The rows of D fall into several groups, and each row is roughly a mix of its group's hidden directions.
D (111 x 14):
[[ -4   5  -7   2  21  14  -2   9 -11  16  19  11  -4  -8]
 [ 11 -11 -12  -2   2   1  17  13   6  19   9  11   4  17]
 [ -1   2  11   4 -19 -11 -30  -8   5   6   3  -3  -5  -4]
 [-12  12   9  -4  11   6  -5   5  -4  26   2  16   4  14]
 [  0   9  11  -2   2   9 -27  -2 -11   0  17  -7 -11 -11]
 [ -9   7  -9  -1 -28  -4  -7   6  -1   2   4  14  19  -9]
 [ -2  -1  -1   1 -32 -14  -4   0  10   2 -10   6  16   6]
 [  0  -1  -5  -1   7  -1  -2  15   2  30  12  20   1   4]
 [ 14   2   3  -6  -6  18  -4   3 -16 -17  13 -20   1  -5]
 [ -1  -8 -13   7  20   0  23  -9   6  11 -13   0  -3  14]
 [-11  12  23  -3  -1  -6 -22 -11  -2  -7 -11  -6  -8  -7]
 [  6  -6 -16   1  14  11  23  -1  -7 -18  -1 -12  -1  -7]
 [ 17 -17 -12  -1   6   0  22   6   8   6   8   2  -4  18]
 [ -9   3 -13  -1 -23  -7   5   1   3 -18  -5   7  16 -15]
 [-15   5   4  -7   5 -19  -9   4  11   2  -4  20 -10 -17]
 [-12  -5  -8   7  -4 -22   6  -3  19   5 -15  17   3  -5]
 [ -3  -9  -1  -2   0 -25  -3   4  21   2   0  18 -12  -8]
 [  0   0  21  -9  14  -8 -14  -6   6   4   2   1 -24  10]
 [-13  11  -9   1 -21   0  -8   8  -4   5   4  15  18 -15]
 [ 16 -12 -20   5   0  12  19   9  -4  -2  14  -5   8   3]
 [-11  -1  -1  -1  -8 -22  -7   5  17  12  -3  23  -1  -5]
 [  9   3  -7   5  -9  19  -6   4 -17  -9  13 -16  10 -13]
 [-13   6   0   6   9  -2  -5  -9   3  30  -5  13   0  15]
 [ 12  -1 -13   9  -5  21   2   6 -16  -3  13 -15  13  -7]
 [ 14   0  -6   7   0  22  -3   6 -17  -2  16 -17   7  -8]
 [ -3  -4   0   0   8  -9  -3   3  10  26   8  21  -8  14]
 [-11   9  21  -7   5 -11 -22  -8   5   6  -4   5 -16   2]
 [-22  15   7  -1  -9 -12 -13  -3   3   7 -13  15   7 -10]
 [  3 -12   1  -8   2 -23  -1   5  21  -1   4  15 -17  -2]
 [  5   7  -6   7  -6  24   0   1 -21  -6   9 -15  14  -5]
 [-10  10 -11   2 -23   1  -6   7  -5   6   5  13  22  -9]
 [  1  -8 -13  -1  17   2  32   3   4  -9 -10   2   0   4]
 [  9 -12  11  -4  17 -10   5  -6  13  -3  -6  -6 -22  14]
 [-16   7  13   0   5 -14 -12 -16   6 -11 -17   0 -13  -9]
 [-14   0   6  -6   4 -22   2  -6  16   4 -14  18  -8   7]
 [ -3  10  22  -2  -4   1 -16 -11  -6 -15 -13 -17  -4  -4]
 [  8   5  -4   3  -8  18 -13   3 -17  -6  18 -15   5 -13]
 [  3   5  -5   7   5  13 -19   2 -13   3  20  -8  -5 -20]
 [ -9   2 -12  -4  20   8  29   4  -3  -4  -8   9   5   4]
 [ 12 -14 -17   6  13   6  26  -2   1  -9  -4 -11  -2   2]
 [ 10  -1  22  -8  11   2 -15  -4  -2  -1   8 -12 -20  11]
 [ 14 -11  -1  -8   2   0  14  13   7  15   7   8   0  25]
 [-10  -4   1  -3   0 -25  -2   2  20   8  -7  21  -8  -3]
 [-10  10 -11   3 -21   2  -6   8  -5  10   6  14  21 -10]
 [  1  -6   7   2 -18 -21  -8  -1  14 -15 -12  -2  -2 -16]
 [ 19 -16  -8  -6   4   2  20   7   6   3  10   0  -4  21]
 [  4   7   3  -5  12  21  -8   7 -18  10  22  -2  -3   4]
 [  5  -9 -11  -3  14   4  30   2   2 -17 -10  -6   0   0]
 [-13  10   6   4  -2  -3 -17  -3   1  28   0  15   4  10]
 [-15   9  18   0   2 -11 -16 -15   3  -8 -17  -4  -9  -6]
 [-12  10 -10   2 -20   0  -8   7  -4  10   6  16  19 -12]
 [ 26 -11  -1  -2  -2  14   7  14  -7   4  12 -15   4   9]
 [  8 -13 -22   5  -1   1  28   5   6   1   0   4  11   7]
 [ -1   0   2  -3 -31 -14  -3  -3   9 -12 -14  -1  13  -1]
 [-13  -2   0   3   8 -16   5  -6  16  18 -14  18  -3  10]
 [ 10  -2 -13   5   7  18   6  -1 -15 -12   8 -20   0 -14]
 [-16  17   0   7  -6   4 -22  -4 -10   6   1   2   7 -21]
 [  6   5   6  -4 -18   7 -14  12 -10 -15  16  -4   7 -18]
 [  0  11   4  -7 -12  14  -7  14 -16 -16  13  -1  11 -15]
 [  6  -2  10  -2 -22 -10 -21  -2   4 -17   5  -9  -6 -12]
 [-11   6 -13  10 -23  -2   2  -1  -2  -1 -10   5  24 -10]
 [  7 -12 -16   1  11   1  28   1   3 -17  -5  -5  -2  -4]
 [  5   3 -13   9   9  23   0   3 -18  12  17  -5   6  -5]
 [  6  -2 -14   3   7  14  12  -4 -12 -21   4 -17  -2 -15]
 [  1  10  19   0   3  11 -23  -5 -14  -5   4 -17  -7  -6]
 [-15  16  18 -11   4   0 -13   3  -3  16  -3  15   2  11]
 [ -2  -3  16 -11 -10 -20  -2  -4  15 -19 -13   2  -8   4]
 [ 12  -2 -13   0  -9  15   3  16 -10  12  21   2  13   0]
 [ -1   5  -4   8   9  15  -6   5 -10  31   9   4   6   8]
 [ 13 -13 -21  12  10  11  19  -4  -3  -4   4 -14  -1   0]
 [ -8  -3   0  -2  -3 -22  -8   6  17  13   1  23  -7  -6]
 [ 11 -13 -11   1   4  -2  21  -2   4 -24  -8 -13  -4  -7]
 [ 12   3   3   4  -3  21 -11   1 -17  -7  14 -21   2  -6]
 [-12  11   3   2   7   5  -8   2  -4  30   2  15   7  12]
 [  4  -1  -8  -1 -16   5   7  14  -5 -23   9   0  13 -19]
 [ -5   8  -2  -1  18  17   5  -1 -11  20   8   6   2  20]
 [-13   8  14  -7   5 -13 -23 -10   6   3   1   8 -18  -5]
 [ -8  13  18  -3   2   1 -29  -5  -8   2   6  -3 -11 -10]
 [ 11   3   1  -7  -9  17  -4   4 -16 -19  12 -19   3  -8]
 [  2 -12  -3   8  10 -14   4 -16  15  13 -11  -1 -14  15]
 [  9  -5  17 -10  23   1  -3  -1   1   0   4  -7 -24  11]
 [ -3   8  -4   1 -20   6  -1   1 -10 -18  -8 -11  17 -16]
 [  4  -5   5  -8   1  -9   8  12  11  23  -3  16   2  20]
 [ -2  -5 -11  -3  17   2  31   1   3  -9 -12   3   2   7]
 [ -6  -4   0   0 -11 -22  -9   5  17  14   0  22  -2  -2]
 [  1  -9 -13   9  19  -1  20  -9   7  14 -10   0  -4  14]
 [ 15 -11 -21   6   0  12  22   9  -4  -1  10  -4  10   2]
 [ -4  -2  16  -8  14 -14  -4  -5  12  10  -6  10 -18  16]
 [ 10 -11 -19   7  15   9  25  -4  -2  -6  -2 -11  -1   2]
 [ -5   2  16  -1  -1 -13 -18 -10  10  19  -8   3  -9  16]
 [  4  -1 -17   2  11  19  21   9 -13  -8  10  -2   8  -8]
 [ -3  -1   0   0 -30 -16  -1  -3  11  -6 -15   2  14   3]
 [  8 -11 -17   3  11   4  27  -2   1 -17  -5  -9  -2  -4]
 [ 13  -2  -3   4  -1  21   9  -5 -15  -7   4 -21   8  14]
 [  5   4  12   2 -17  -1 -31   0  -4   4  14  -6  -3  -8]
 [ 16  -4  -9   0  -4  17   1  18 -12   9  23  -3   8  -1]
 [-14   3  16   0  11 -14  -7 -15   9  -9 -18   0 -15  -2]
 [ -6   2  -4   4  -9  -1   5 -14  -2 -30 -13 -13   4 -12]
 [  0  -5   2   0 -21 -15   6  -9  12 -14 -22  -6   8   7]
 [-12  15  11  -4   0   5 -16   5  -7  23   7  15   5   7]
 [  9 -13 -13   3  13   1  26  -6   4 -11 -12 -12  -2   5]
 [ -8  -5   0  -1   4 -23  -5   4  19   9  -2  21 -11  -7]
 [-10  11 -11   2 -22   5  -5   7  -8   6   6  11  22 -10]
 [ -2   9   0  -1 -18   6  -4  -1 -10 -20  -9 -14  14 -17]
 [ -3  -2  14  -6   6 -18  -9 -13  14   5 -14  -1 -19  11]
 [ 13   3   7  -5   0  20  -5   1 -18 -12  11 -21  -2   1]
 [-11  10   7  -1   6   2  -8   5  -1  29   3  18   5  14]
 [ 14   3   8  -5   3  20  -4   0 -18 -10  10 -22  -3   4]
 [ -8   1  16 -10  11 -16  -8  -5  12   7  -5  12 -19  11]
 [  6  -7  -6  -5   3  -3   9  13   7  24  10  18   1  16]
 [ -8  -1  -8   6  20  -2  10  -8   5  24  -8   9  -4  16]]
Here is one row of each group, with its name. Which group are the others in?
[  8 -10 -25   4  -1   5  21  10   2   6  10   8  11   1]  (74)
[ -4  -1   3   3 -24 -17  -6  -1  12  14 -11  11  12  11]  (62)
[  7   3   0   1 -13   8 -14  -2 -11 -19  10 -17   0 -19]  (31)

[  4   3 -12   9  14  21   2   2 -16  19  14  -4   4   1]  (31)
[-10  -1 -13   1  -2 -11  10   6  11  20  -4  24   9   5]  (74)
[ -5  -2  14  -9  -9 -23  -2  -3  18  -9 -16   7  -6   6]  (31)
[ 7 -8 -9 -1  5  1 10 12  5 26 10 15  3 16]  (74)
[ 11  -8 -20   9  -4  14  20   8  -8  -3   6  -6  17  -2]  (74)
[ -3   4  16   0  -9  -8 -22   3   6  24   2  10   0  12]  (31)
[ -5  -7   0   9  26 -13   3  -1  11   6 -10   6 -16 -14]  (62)
[ -7  12 -12   5 -16  14  -4   6 -14   7  10   6  22  -8]  (62)
[  3   7  -4  -7   2  19  12   9 -17 -22   4  -9   9 -11]  (31)
[-18   5   5  -7   0 -20  -2  -2  14   9 -10  23  -4   3]  (74)
[  8   0 -17  11   5  21   2   2 -16   2  17 -11   5 -11]  (31)
